In the data rows, 128 means zero.
Every row has a hidden score. In each pair, how much higher is the second row's than the first's? 10 means about the same, 20 much higher and 0 much lower. The score is a weighted sum of the row's numbers plus the product of two more (or one squared), each taken from its middle value.
[141 151 152 114 104  97 102 119 118 117 147  93 108 142 123 126 130 137
 134 148 133]
[145 136 144 122 105 105  99 136 157 148 161 192  56 102  65 123  83 138
 102 106 148] -> 10
[112 168 143 136 140 147 159 145  86 113  67 100 155 155 163 166 105 152
 130 146 120]
[ 84 113  88 165 157 180 138 104 116 105 112 133 147  98 120 153 159 148
 167 155 139] -> 11
[ 96 102  94 130 131 133 144 126 135 131 148 143 133 142 138 133 176 144
 179 136 136]
[140 102 121 150  62  92  87 154 189 183 166 141 133  93 107  86 177 110
 154 144  78] -> 11
[190 133 170 191 100 158 103 195 191 208 194 150  83 131 103 110 125 108
 112 109 115]
[ 75   0   0 204  56 130 102 255   0 221   0   0   0  40   0 255  50 131
  68   0 238] -> 9
[160 129 149  98  71  59 111 139 154 151 129 149  86 164 124  98 136  96
 111 112 159]
[208 211 232 106 109  95  98 104 164 135 215 139 138 115 128 145 114 129
 119  72  98] -> 13
[148 121 136 113 143 131 138 132 122 126 115 101  92  98  86  89 135 129
 134 138 194]
[214 165 204 185  88 141 106 182 178 194 166 186  84 113  89  85 206  83
 154 108 111] -> 10
[ 74  98  74 111 136 124 184  90  93  85 128  98 171 145 165 207  88 175
 133 236 111]
[125  84  98  86 164 122 153  88  61  63 104  53 166 163 176 121 120 129
 125  90 153] -> 9
[103 159 132 129 105 112 141  78  64  57  88 101 165 161 171 182 180 155
 190 124 169]
[122 188 163 106 155 130 150 121 119 119 107 112 131 133 134 147 206 120
 185 190 185] -> 9
[203 164 199 140  76  95  70 140 183 171 138 178 106 112 104  86 173 111
 149 101 133]
[100 111 101  74 149  99 169  99  91  86 110  92 161 125 148 214 137 162
 160 118  93] -> 9
[215 117 177  85  98  67  78 135 179 164 148 159  76 106  79 100 169 101
 139 109 109]
[ 93  71  71 162 176 197  87 147 136 144 136 117 124  50  73 108 165 126
 155  86 119] -> 12
[108  98  96 106 137 116 152 102 125 112 121 135 132 166 153  74 113 107
  99 128 147]
[111  80  87  87 161 121 183  94 122 104 129 135 105  85  86 112 100 131
 108 154 118] -> 10
[139 174 165 107  76  67 147  93 111  96 127  95 137 204 184 131 145 184
 185  93 120]
[145 140 147 142 138 147 133 141 132 138 125 201 121  95 102 117 127 131
 129 154 147] -> 11
[169 146 165 160 130 157 126 179 166 181 148 229 146 115 131  76 167  65
 109 114 111]
[150  85 114 107 116 103  74 116 125 119 155 115 132 185 171 130 162 155
 176  98 120] -> 10
[139 158 154 124  86  88  75 120 173 150 189 138 118 153 138 110  63 140
  85  82 124]
[102 173 140  64 102  52 174  94  99  92 106 105 173 200 202 161 153 143
 161 172 153] -> 8
[184 146 174 139  93 106 121 136 150 146 152 136 107 200 162 110 105 164
 140 114  61]
[ 96  93  85 124 167 158 186 114 108 106  75 106 180  82 129 124 139 186
 183 155 136] -> 7
[102 156 128 144 123 138 172 107  88  90 105 143 138  96 117 195 109 155
 135 107 162]
[111 114 109 107 150 128 103 137 164 154 190 141  87  86  75 101 166  96
 134 133 112] -> 11
[120 136 129  66 169 108 169  97 123 107 125 123 119 140 131 172  89 105
  78 132 163]
[119  89  96 139 157 161 131 117 138 128 102 121 145 118 132  94  95  97
  76 130 156] -> 12
[132  81 100 130  62  75  82 179 160 179 129 148 110  94  94 122  87 116
  85 187 195]
[118 144 132 160  83 117  95 182 144 170 107 190  68 134  94 146 158 150
 169 208 165] -> 10
[193 103 152 167 108 142 119 126 158 143 174 176 100 119 105 119 163 103
 138 148  90]
[ 87 112  90 110 167 144 131 125 153 142 163 153 146  86 112 140 145 132
 142 141 160] -> 9
[ 78  76  64 138 162 164 144  94  81  78  77 113 164 122 148 102 147  97
 116 108 206]
[131 142 138 158 130 155  95 133 157 146 137 176  58 149  97  79 131 113
 121 128 156] -> 8
[142  95 117 133 100 109  92 138 145 146  93 139 131 101 113  75 193 113
 167  87 159]
[144 213 193 101  75  61  92  98  86  82 113  91 163 201 198 179 106 135
 116 139  98] -> 9
[ 79 140 105 127 141 137 157 130  87 104  84 108  86 142 110 168 128 137
 136 122 165]
[ 76  84  66 110 140 122 133  97  94  90 103 130 140 162 158 123 131 161
 156 111 121] -> 13
[156 145 155 123 146 134 126 148 143 149 119 146 105 139 121 107 136 146
 149 104 102]
[151 121 137 174 127 164 103 149 146 153 178  95 108 105 104 101 120 132
 123 149  75] -> 12
[171 128 154 130 127 131 139 190 142 175 155 139 105 115 104 108 136 106
 119 145  78]
[ 96  87  80 184 154 199 118 115 122 118 125 127 137 120 128 106 158 111
 138 135 202] -> 10
[140  96 114 176 107 150 139 157 118 140  95 119 190 125 165 116 116  71
  73 156 103]
[124 125 125 136 115 122  82 146 178 170 163 107 114 111 109 123 230 109
 195 109 157] -> 8
[100 129 110 125 182 169 201 162  93 127 103 141 178  95 140 140 135  81
  97 183  96]
[ 61 101  69 114 193 170 153  79 103  81  87 109 155 101 127 138 165 134
 163 110 115] -> 13
[108 105  99  71  98  52  78 139 176 166 177 183  81 124  96 115 175 137
 172 177 127]
[ 99  91  85 137 129 135 136  82 138 105 126 110 123 136 130 132 156 164
 178 103 165] -> 11
[110 104 102  97 144 116 118 143 141 143 129 103 119 134 127 101 152 146
 160 155 169]
[ 41  49  21   0 255 145 235 255   0  87   0 129 255 255 255 232 179   0
  53   0   0] -> 11
[ 84 112  88  86 165 125 153 114  72  86 105 108 147 183 177 142 162 152
 175 108 213]
[118 139 129 105 159 135 151  81  96  80 123  93 129 206 181 162  81 153
 111 180 145] -> 14
[144 162 159 160 108 138 136 145 123 136 142 152 157 119 141  73 142 144
 150 172 109]
[124 197 171  85 106  72 128  73 114  87 136  95 122 182 158 156  40 150
  77  89 130] -> 7
[ 55  47  29  67 128  76 153 115  98 102 118 106 150 126 139 151 106 124
 108 165 125]
[ 71  91  67 135 136 138 193 132  82 102  67 137 161 129 151 153 126 133
 132 166 183] -> 9
[128 190 171  79 144 101  97  55  98  65 132 107 167 186 192 150 113 124
 111 161  80]
[150  88 115 108 105  90 117 105 114 105 125 142 189 113 160 126 157 108
 131 117 112] -> 9
[155 207 194  65 106  59 179  82  69  63 113 100 140 200 183 128 113 147
 129 136 158]
[ 62  65  45 116 144 131 111 120 107 111 116 117 145 103 124 121 134 142
 141 147 147] -> 11
[132 105 114 157 111 138  77 147 172 168 199 141 109 141 123 100 161 115
 143 141 107]
[157 104 131 139 139 149 111 137 146 147 155 138  96  94  85  72  97 128
 104 108 126] -> 9
[177 148 171 166  92 131  90 134 180 164 180 171 129 157 146 111 130 122
 125  98 134]
[ 59  55  40 197 173 223 152  86  94  83  90  98 150 136 147 130 105 143
 124 172 148] -> 11
[128 108 113 127 146 141 183 153 146 154  77 146 171 140 165 143  40 113
  46 175 111]
[132 108 119 138 106 120  83 174 155 173 137  95 178 128 162 152 117 120
 112 137 106] -> 11
[141 147 148 156 136 157 112 142 151 151 117  91 132 157 148 144 101  77
  64 154 123]
[108 161 135 162 165 187 144 110  68  80 102 141 116 172 148 216 177 172
 200 158 176] -> 10
[148 159 161  95  85  61 121 104  97  93 118 125 122 163 147 157 137 145
 147 108 118]
[113 144 130 114 125 115 154  81  95  78 118 144 144 183 174 135 122 149
 139 113 144] -> 11
[166 143 162 142 121 135 112 187 156 184 170 155 107 129 118 123 146 115
 132 140 137]
[119  88  97 158 161 182 138 136 143 141 141 177 133  65  91 118  88 146
 111 178 127] -> 10
[160 164 174 154  94 120  92 176 169 182 135 182  95 170 132 125  68  96
  54 103 155]
[ 90 140 114 111 139 124 137 138 102 118 102 117 131 146 141 166 181 165
 199  84 156] -> 8
[168 159 172 131 115 119 102 140 130 135 133 102 111 108 105 159 108 146
 124 133 151]
[ 90 116  97  95 110  88  80  85 129 102 155 136 105 119 107 191  81 147
 108 137 104] -> 8
[113 113 109 110 113  99  99 124 165 146 149 124 160 108 135 128 147 129
 141 143 133]
[115  79  89 152 112 131 125 125 115 118 113 124 122 125 124 136 118 169
 154  99 136] -> 10
[ 86 106  88 110 145 126 121 126 110 117 102  99 141 112 124 183 100 171
 139 127 168]
[160 146 159 105 103  89 119  54  71  50  87 111 156 185 181 119 111 160
 141 119 108] -> 13
[145 104 125 179  94 140 121 119 171 149 155 170 124 110 116 125 109 108
  98 103 168]
[151 143 153 146 138 149 136 134 147 144 147 153  70 136  96 121 152 132
 149 125 127] -> 12
[114 185 155 115 163 147 164  80  76  67 106  90 143 210 190 171 123 132
 125 130 147]
[ 99 112  99  81 161 120 153 109  87  90 110 135 190 123 164 156 128 138
 136 161 104] -> 12
[162 120 144 148  53  82  67 153 161 165 200 209 124 166 149  84 126 110
 111 131 145]
[194 176 200 172 103 144 157 166 170 174 165 142 105  90  88  74 116 110
 104  91 145] -> 9
[ 60 186 122 133 104 111 120 112  76  86  92 110 145 155 156 186  88 124
  93 120 186]
[122 118 119 152 118 138 100 152 148 156 140 163 154 133 149 128 131 147
 145 129 130] -> 12
[111  94  97 121 149 140 174 106  93  93  90 133 190 126 167 141 149 140
 154 132 203]
[ 57  87  55  54 167 100 163 117 116 112 128 126 207  88 155 127 128 194
 180 153 146] -> 12
[ 89 138 110 137 143 150 127 162 124 146 147 140 146  90 114 157 132 123
 125 135 117]
[104 114 104 126 141 137 151  99 149 121 122  98 141 116 127 112 152 118
 141 133 173] -> 10
[189 127 169 153  58  94  35 149 197 183 157 139 112 107 104  81 134 101
 110  97  89]
[204 127 177 158  90 121 105 162 207 198 199 182  73 122  89  91 120  87
  88 108 156] -> 12
[ 65 169 115 114 175 155 145 103  89  87  75  74 101 174 140 155 186 142
 185 108 152]
[125 162 147  56 149  84 118  92  61  64  79  90 163 176 184 176 108 179
 154  93 169] -> 10
[154 110 135 130 162 158 153 124 131 128 111 125 154  72 109 107  89 115
  84 172 122]
[170 164 179 119 160 146 135 137 123 129 111 150 138 154 150 104 121 135
 127 147  91] -> 11
[100  92  87 121 176 161 151 106 102  98 126  73 148 147 153 127 152 140
 157 143 171]
[122  88  97 147 136 151 141 176 145 168 114 191 128  46  75 140 110 111
 101 123 124] -> 8
[168 136 159 154 118 140  98 149 207 189 164 155 123 125 123  57 151  93
 118 123 117]
[171 148 167 109 103  88 113 152 140 149 143 160 129 110 115 102 167 118
 151 159 120] -> 9
[189  91 144 148 124 144 112 118 181 153 143 232  82  86  72  89 116  95
  93 105  87]
[196 129 171 155  83 112 108 176 161 179 145 142  93 130 105 105 176 109
 150  92 101] -> 8
[ 86 109  90  79 126  89 122  67  83  64 126  60 132 190 170 196 107 125
 109  99  35]
[102 126 111 140 107 121 112 115 147 131 146 141  80 103  80 170  63 166
 109 157 147] -> 10
[109 165 140  87 125  92 137  86  89  77 108  51 157 194 187 168  98 145
 116 146 161]
[119 181 155  93 115  85 113 134 110 120 108 116 118 162 145 156  93 145
 115 131 141] -> 9
[130 144 143 129 164 157 135 123 122 118  98  67 133 192 172 153 135 144
 146 166 161]
[191 115 160 165 131 163 120 156 151 158 123 139 138 113 125  76 142 126
 134  98 121] -> 6
[113 121 113 163 127 157 166 139 102 118  88 123 113 114 110 175 130 162
 161 132  83]
[185 184 198 146 122 139  91 159 140 155 113 150  79 145 109  73 152 110
 133  92 131] -> 11
[ 85 129 100  75 186 128 106 105  92  93  98  92 184  55 118 195 121 136
 127 158 185]
[154 131 146 155 116 136 104 150 152 154 159 135 100  82  82  94 180 123
 165 134 145] -> 10
[122 150 140 102 127 105 135 138  95 113 104  84 130 134 132 143  87 149
 112 130 110]
[107  65  74 117 158 141 162 108  94  94 108 128 112 111 109 132 109 127
 110 136 154] -> 10
[182 154 179 200  85 152 100 179 181 191 171 174  60  95  65 102 112 132
 116 155 101]
[147 151 153 143 126 139  69 145 104 124 140 156 125 140 133 145 107 154
 130 165  90] -> 10
[ 81 126  96 120 191 171 149  68 106  77 141  48 215 161 203 180 109 143
 127 120 134]
[ 90 155 123  80 106  72 160 105  85  87  63 136 165 175 180 153 127 185
 172 140 117] -> 10
[146 114 131 150  74 103 110 162 157 168 145 200  81 143 109  94 168 161
 184 135 146]
[204 171 204 156  51  85  70 166 139 157 118 134 121  96 102  80 171 129
 163 122 156] -> 9
[126 118 121 124  97  99 120 150 130 143 122 122 102 130 112 102 178 163
 194  81 142]
[163  99 131 196 131 187 117 178 134 163 156 164  96 109  96  84 123  51
  61 140 140] -> 11
[143 112 129 129  94 101 134 133 166 154 154  94 124 118 119 106 147  89
 114 156 106]
[ 67 136  94 106 118 103 120 102  98  92 121  89 145 120 136 200 114 140
 126 127 119] -> 10
[ 62  86  59 124 171 158 126 131 121 124  60  99 126  90 104 124 125 146
 139 125 142]
[185 135 167 112 114 104 135 195 159 190 145 181  91 143 114  65 151 145
 158 119 123] -> 11
[ 96 169 135  82 103  67 150 111  89  93  86  88 159 176 180 165 131 166
 161 127 140]
[ 82 123  93 115 149 137 123 129  92 106  73 124 142 104 122 148 133 109
 119 137 163] -> 12
[202 168 200 177 136 175  91 155 178 174 176 148  80 122  93  56 169 152
 178  91  99]
[128 121 122 188 127 175 130 128 138 135 147 124 100 105  97 137  99 135
 111 146 140] -> 8
[170 146 165 150  73 101  73 177 177 187 167 196 124 134 131 131  87  92
  69 142 121]
[ 65 168 113  72 161 112 176  98  58  66  72  80 135 133 136 153  67 196
 134 133 132] -> 10
[206 147 190 150 103 127  90 158 157 163 159 133  87 142 110  82 148 102
 125 120  70]
[ 64  64  46  95 250 202 149  73  89  71  97  88 217 132 189 130 119 123
 117 115 132] -> 13
[169 159 175 143  73  96  61 138 139 143 141 110 124 131 130 124  36 130
  56 139 105]
[159 128 147 150  89 116 106 149 177 173 158 213  95  94  85 100 159 117
 145 107 146] -> 8
[149 131 142 144 120 136 117 148 143 150 141 158  90  83  73 123 176  81
 129 166 130]
[138 151 147 127 111 114 144 130  99 111 112 134 167 128 153 124  65 131
  79 101 180] -> 10
[154 144 155 116 135 123 114 133 129 134  79 115  81 148 111  88 188 100
 156  92 142]
[181 150 177 158  97 126  78 200 169 198 127 161 136 116 128  73 174 114
 154 131 118] -> 10
[ 92 142 114  84 154 113 151 114  69  84  97  97 156 162 169 153 109 117
 108 112 141]
[152 127 144  69 115  71 122  73  57  51  71 125 173 181 191 135  74 166
 115 158 113] -> 12
[107 108 101 121 131 126 150  86 131 103 134 126 129  87 104 143 124 124
 122 140 131]
[ 92 204 152  72 115  69 157  79  82  70 111 132 128 188 167 138  45 186
 106 149 135] -> 10
[140 116 126 146 135 147 135 135 132 135 101 164 152 146 155 129  55 119
  63 195 111]
[ 54  99  59 120 173 159 150  89  95  84  91 124 141 112 127 121 118 184
 168 150 110] -> 11
[111  88  92 134 129 135 115  95 149 122 153 120 155 139 153 119 160 179
 195 139 144]
[150 141 150 133  82  94  96 125 162 148 152 163  73  76  61 142 132 129
 134  81 129] -> 7
[165 173 181 103  90  74  87 164 126 150 128 136 119 151 137 112 135 130
 133  79  95]
[101  77  80 113  84  76 130 147 111 129  84  88  47  34  17 173 137 136
 140  95  85] -> 8
[132 125 129 143 148 158  97 114 150 133 155 152  65 109  75 125 183  86
 139 106  88]
[104 104  97 130 152 152 110  91 122 102  82 118 121 109 111 126  84 138
 104 135 133] -> 10
[134 143 140 137  63  81  84 151 148 155 127 181  79 116  88 146  89 121
  93 110 179]
[ 99 149 125 112  83  77 141 167 182 185 179  95 120  91 100 137 138 125
 136 133 108] -> 10
[145 160 162 147 118 137 140  98 128 110 159 116 136 194 174 136 105 155
 130 127  56]
[159 156 164 139 113 127 155 149 129 143 183  87 103 180 148  87  91 147
 116 105 144] -> 11
[133 113 121 160 120 150 103 139 161 155 130 205 127 139 133 132 151 121
 143 185  96]
[ 88 180 136  85 118  81 167 138  76 101  89  71  95 148 120 178  96 131
 105 110 204] -> 5
[176 145 169 137 146 153  49 147 156 159  94 131  58  95  64 131 194 172
 216 173 152]
[ 71 119  87  99 144 117 167  67  46  39  91 138 198 121 169 161 181 140
 180 154 144] -> 14
[117 126 118 117 125 116 176 161 127 149 154 103 112 150 132 165 125 123
 125 143 123]
[204 126 175 193 137 189  71 159 160 167 126 202  71 100  74  71 125 105
 108 103 152] -> 12
[ 69 109  80 133 176 175 143 109 136 121 106 114 191  67 130 109  92 116
  88 145 191]
[ 87  82  73  78  90  52 136 114  93  97 131  90 169 150 169 124 114 143
 130 133  76] -> 10
[ 76  69  56 106 196 166 101  70  88  68 125  41 218 108 175 138  64 157
  99 138 150]
[131 159 150 131 131 134 127 119 139 130 135 153 132 179 164 116  49 161
  95 120 116] -> 9
[117 126 120 172 203 228 117 117 103 107 105 102 132  95 107  74  86 135
 101  92 130]
[ 69  85  62 101 147 120  86 124 140 132 126 130 189 105 153 118 165 141
 169 143  95] -> 10
[105 161 137  54 129  65 110  82  84  75  48  58 152 143 154 128  94 172
 134 176  61]
[112 160 139 121 146 137  77  79 116  91 168 124 132 135 136 144 150 140
 155 101 155] -> 7
[133 132 134 118 145 133 121 147 135 144 132 119 101 128 110 121 204 109
 174 115  61]
[190 107 155 159 124 152 113 165 177 182 179 167 101 127 108  90  98  95
  79  92 139] -> 12
[177 157 177 116 122 108  69 162 176 177 135 169  72 130  93  75 153  76
 105 157  85]
[109 160 135  89  79  54 104 124 119 120 112 159 107 139 122  98 187  96
 150 181 116] -> 14
[106 161 137  94 108  83 146  92  70  71 110 110 103 172 140 181 105 140
 119 180 191]
[137  92 113 138 122 132 106 131 168 152 162 125 115  87  93  98 138 132
 138  69 144] -> 12
[146 163 161 186 103 152 116 143 176 166 121 115  88  77  68 150 102 151
 126 195  73]
[ 78 105  81 105 168 143  97 110 121 112 135  98 129  66  88 152 109 123
 110 143 162] -> 8
[138 181 168  75 154 104 122 142 124 132 113  94 120 108 113 151 204 155
 205 119 170]
[107 118 107 121 175 163 189 134 131 134 139 141 178  82 132 136 128 141
 138 172 144] -> 11
[142 152 152 117 103  98  60 191 149 179 144 177 101 154 128  92  98  60
  52 137 129]
[129 130 130 161 124 152 117 124 127 122 139 129 116 120 115 131 108  93
  85 114  77] -> 12
[156 179 180  68 120  74 123  91  96  85 151  84 149 192 184 181  89 173
 130  95 135]
[196 144 181 165  48  88  61 201 164 196 149 210  94 123 104  97 165  64
 106 132  88] -> 9
[113 165 143  68 143  91 139 132 129 130 112 139 132 172 159 158 140 149
 153 123  99]
[ 93 127 105  87  47  27 104 128 133 131 129 113 108 152 128 133 186 117
 167 141 129] -> 8
[196 133 172 195  95 156  79 189 177 193 181 161  89 118  97  74 215  64
 147 148 105]
[162 102 134 162  83 121  84 162 173 180 192 179  79  93  75  80 154 108
 132 150  76] -> 10
[ 92 105  90 164 191 209 126 112 130 120  76 166 170 109 142 110  75 116
  75 117  84]
[127  51  78 146 162 172 164  91 150 118 143 144 177  82 131 103  99 119
  97 162  64] -> 8
[149  91 116 105 114  97 139 147 130 142 161  99  84 120  93 106 103 103
  91  99 161]
[140 120 131 102  98  80 139 152 156 160 135 111  73 113  84  71 146 111
 128 161 137] -> 9
[ 97 137 115 137 134 140 144 109 118 110 116 144 124 142 135 135 153 161
 171 171 135]
[105 156 131  68 138  86 151  79  65  56  54 102 141 183 173 180 117 143
 134 139 154] -> 9
[ 54  78  51 120 175 161 141  88 116  96 111  94 176 116 153 188 162 141
 165 139 133]
[ 87  96  83 121 165 154 172  91  82  76  81 127 158 164 171 148 175 128
 164 138 173] -> 10
[ 44  94  53  67 187 126 142  92  88  81 102 112 134 134 134 179 162 135
 161 112 166]
[103 144 123 109 117 102 180  56  76  51 100  62 179 191 201 138 112 188
 159 117 139] -> 11
[205 147 190 150  60  88  85 151 180 174 175 161 117 112 111  90 116 117
 108 114 113]
[137  97 113 128  91  98  98 141 153 151 147 126 118 137 128 153  95 131
 103 104 124] -> 11
[139  91 111 159 110 139 204 103 134 115 113 111 194 105 156 118 102  93
  79 173 133]
[179 115 151 163 103 137  70 160 162 169 164 140  66  86  60 123  93 133
 102 152 128] -> 16
[ 94  92  85 131 120 123 125 123 108 114 112 116 150 170 169 122 134 193
 187 155 162]
[100 122 106 102 140 116 138  92 145 117 153 110 146 119 134  85 133 134
 136 132 120] -> 11
[171 139 162 156 176 193 153 148 157 159 155 167 164  83 121 135  61 119
  68 177  89]
[ 88 100  84 107 155 134  94 142 103 121 114 112 122  73  87 102 165 115
 148 150 120] -> 9
[100  62  70 155 185 198 186 109  97  98  97 129 147 127 142 142 132 122
 126 113 131]
[226 151 206 150 126 146  97 207 197 220 168 150  59 128  84  67 155 120
 142 101 163] -> 19
[135 164 157 130 116 122 116 104 104  98  97  89 150 172 170 150  82 110
  77 100 111]
[103  72  76  96 149 116 138 142 118 131  90 104 164  90 127 164 108 133
 115 175 102] -> 10
[ 98  97  89  82 164 120 125 108 118 108 109 124 113 105 102 167 167 126
 156 153 114]
[107 134 117 113 123 112 110  89 132 106 117 173 128 145 142 146 130 133
 134 171 130] -> 11
[184 130 166 173 109 152  94 169 167 178 187 165 101 140 120 118 190  84
 142 145 164]
[148 136 146 103 101  85  98 182 120 155 113 131  73 127  92 123 200 146
 198 143 152] -> 7
[202 141 184 147  89 112 125 169 171 180 158 150  80 136 103  77 140 106
 118  68 104]
[175 158 177 164 116 147 121 164 205 199 134 147 115 137 125  50 111  90
  82 122  93] -> 11
[218 149 198 155  99 127 100 190 160 185 163 192 101  88  85 112 173  87
 130  88 111]
[126 113 116 134 154 158 145 131 127 131 185 184 110 115 109 100  37 125
  51  95 117] -> 12
[142 195 181 106 116  97 160  67  41  38 112  98 169 218 212 177 104 152
 130 138 119]
[196 168 198 176  92 137 110 150 113 132 126 160 120 107 107 100 174 144
 177 115 141] -> 9
[ 88  75  68  98 171 139 145  97 108  96 129 115 160 121 145  97 119 159
 147 130 175]
[105  73  80 111 121 110 107 113 141 126 177 136 197 123 167 135  96  97
  78 180 113] -> 10
[161 136 154 123 162 151  91 141 169 162 139 160  53 181 114  81 104  97
  84 146 150]
[146 134 143 159 129 154 115 127 116 119 145 141 130 196 172 114 173 131
 167 147 124] -> 6
[ 85 120  93 116 174 156  84 100 111  99  89 105 149 121 135 173 163 134
 158 165 106]
[185 129 169 170 111 149  88 128 161 152 172 112 105 127 112 116  90 139
 112  85 104] -> 12
[199 130 175 185 106 156  66 157 181 180 139 152 106 126 112 104 150 109
 130  64 113]
[157 134 150 180 122 166 128 164 153 166 127 133 116  97  98  76  95  85
  66 142 154] -> 8
[ 72 130  94  63 149  92 134  98 115 103 134 122 171 105 140 173 171 126
 161 152 138]
[132 115 121 120 117 116 127 119 140 130 148 145 122 127 122 125 157 126
 152 125 130] -> 8
[137 153 149 176  96 138  87 168 175 182 122 185  92 100  88 108 136 101
 112 120 165]
[124 167 150 106 135 118 142 134 101 114 128  81  90 138 109 148 112 141
 126  86 145] -> 10
[ 88 167 127  48 128  63 174  87  59  59  97  63 189 207 218 177  90 123
  92  73 108]
[176 123 156 186 108 157  61 155 182 178 153 136 133  96 111 116 123  83
  91 105 156] -> 8
[ 71 141  99  99 168 138 200  67  67  53  77  81 133 102 115 157  78 146
 101 135 143]
[ 34 168  95 255   0  98 255 107 229 178 255   0 255 233 255 255 216   0
   0 255   0] -> 8
[ 72  82  63  88 182 139 167 110 110 108 121 106 212 129 183 158 126 153
 145 148 142]
[119 121 117 130 141 142 120 117 135 125 122 142 133 111 120 156 105 128
 109 176 156] -> 10
[112 140 127 151 115 135  80 118 132 125 118 139 108 138 119 137 123 129
 125  96 117]
[179 116 154 171  93 132  78 181 176 189 164 130 112 176 147  82 123  82
  89  86 107] -> 12
[158 102 131 148 117 136 114 124 124 123 171 124 106  72  77 150 130 150
 144 110 141]
[104 171 142 129 123 127 147  85  97  83  65 110 148  90 118 153 108 121
 106 139 144] -> 14
[104 128 114 103 150 126 134  94 125 107 152 121 132 201 176 144 156 127
 153 147 136]
[116 110 108 103 128 109 116 141 124 133 124 118  89  79  72 110 121 113
 111  94 177] -> 8
[114  87  94 117 162 148 152 110 122 111 105 138 172 117 152 168 109 116
 104 165 138]
[100  84  80 104 170 142 152  84  98  82  99 118 146 114 130 191 164 160
 181 155 153] -> 10
[189 147 178 172 110 150  83 150 181 173 143 184  74  82  63  97  77  83
  51 155 123]
[ 83  95  79  97 150 121 120 101  74  78 101  62 210  93 155 149 104 183
 153 136  97] -> 12
[147 119 134 130 132 133 103 162 164 172 160 171 120 146 134 126 147 108
 125 183 103]
[115 100 100 139 157 161 175 189 116 159  91 137 158  71 110 109 101 130
 109 144 130] -> 7
[178 144 169 127  99 104 113 141 167 163 148 176  90 134 105  91 180 132
 170  90 142]
[ 85 159 120  75 160 108 161  85  61  61  77  97 175 162 180 158  96 179
 142  86 142] -> 12
[120 134 126 130 106 113 125  94 119 103  87 119 124 114 119 147 190 105
 159 129 210]
[137 139 141 122  92  95 105 138 122 129 153 127  87 114  94 131 156  81
 109 127  87] -> 12
[ 87  91  78  87 129  96 130  59 110  75 165  95 170 140 163 167  57 164
  98  75 117]
[151 142 151 120 110 107 109 112 127 116 132 135  61  69  46 143 117  84
  86 124 116] -> 9
[121 110 113  96 112  87 122 153 160 162 178 167 105 105  96 109 157  91
 121 129 144]
[ 77  60  53  99 152 125 159 119  96 101 143  88 178 157 176 119 122 108
 107 153 110] -> 12
[143 135 141 162 190 208 163 148 147 153 123 110 165  97 131  89 110  82
  75 171 103]
[160  79 118 142 111 127 103 170 186 191 181 127 129  79  97 112 108 120
 107 148 100] -> 11
[102   0   0 203 255 255 190  55   0   0   0   0   0   0   0 129 255 155
 255 255 255]
[111 141 126  56 137  73  97 102 102  97 100  41 138 186 172 165 106 155
 133 155 164] -> 10
[149 174 172 141  99 113 151 137 151 146 169 118 100 152 126 137  84 170
 130 137 115]
[100 118 105 121 106 105 137  87  71  68 102 117 153 185 180 195 103 174
 145 126 117] -> 8
[141 134 140 151  92 119 123 176 153 171 151  84 112 137 123 114 128 111
 115 124  97]
[151 172 174  70 101  59 119  95 116 100 115 130 151 183 176 170 104 146
 124 110  98] -> 10
[130 132 131 120 125 120 180 104 103  97 121  78 151 171 172 125  89 131
  99 116 184]
[112 153 133 122 125 118 130 108 131 119 102 137 141 130 139  85 119 133
 124 200 124] -> 13
[218 139 194 181 135 176 119 191 176 195 154 137  80 157 115  78 139  79
  97 104 100]
[184 156 182 134  81  98 113 168 186 189 135 214 115 104 103 134 177 122
 166  85 112] -> 3
[171 115 149 125 123 121  94 151 142 151 141 194  71  79  62 104 178  99
 146 100 166]
[160 147 161 106 105  90 160 113  96 101  93 146 139 193 176 144 121 159
 149  77 106] -> 11
[116 171 149  33  93  23  78  73 107  80 102  87 122 157 140 156  73 127
  82  95 156]
[116 110 111 119 104 101 126 155 141 155 114 118 123  75  90  79 109 141
 123 162 166] -> 9
[111 126 114 160 156 179 130  92  98  87  89 115 107 157 134 114 139 108
 123 121 133]
[138 124 131  86  99  68  80 122 156 143 176 120 132 147 145  85 175 177
 202  98 132] -> 9
[ 94 154 122 102 140 116 152  76  78  66  61 127 118 105 108 192 111 163
 142 132 112]
[143 108 125 162 152 177 148 134 159 152 148 164 137 127 132 134 102 114
  98 144 104] -> 9
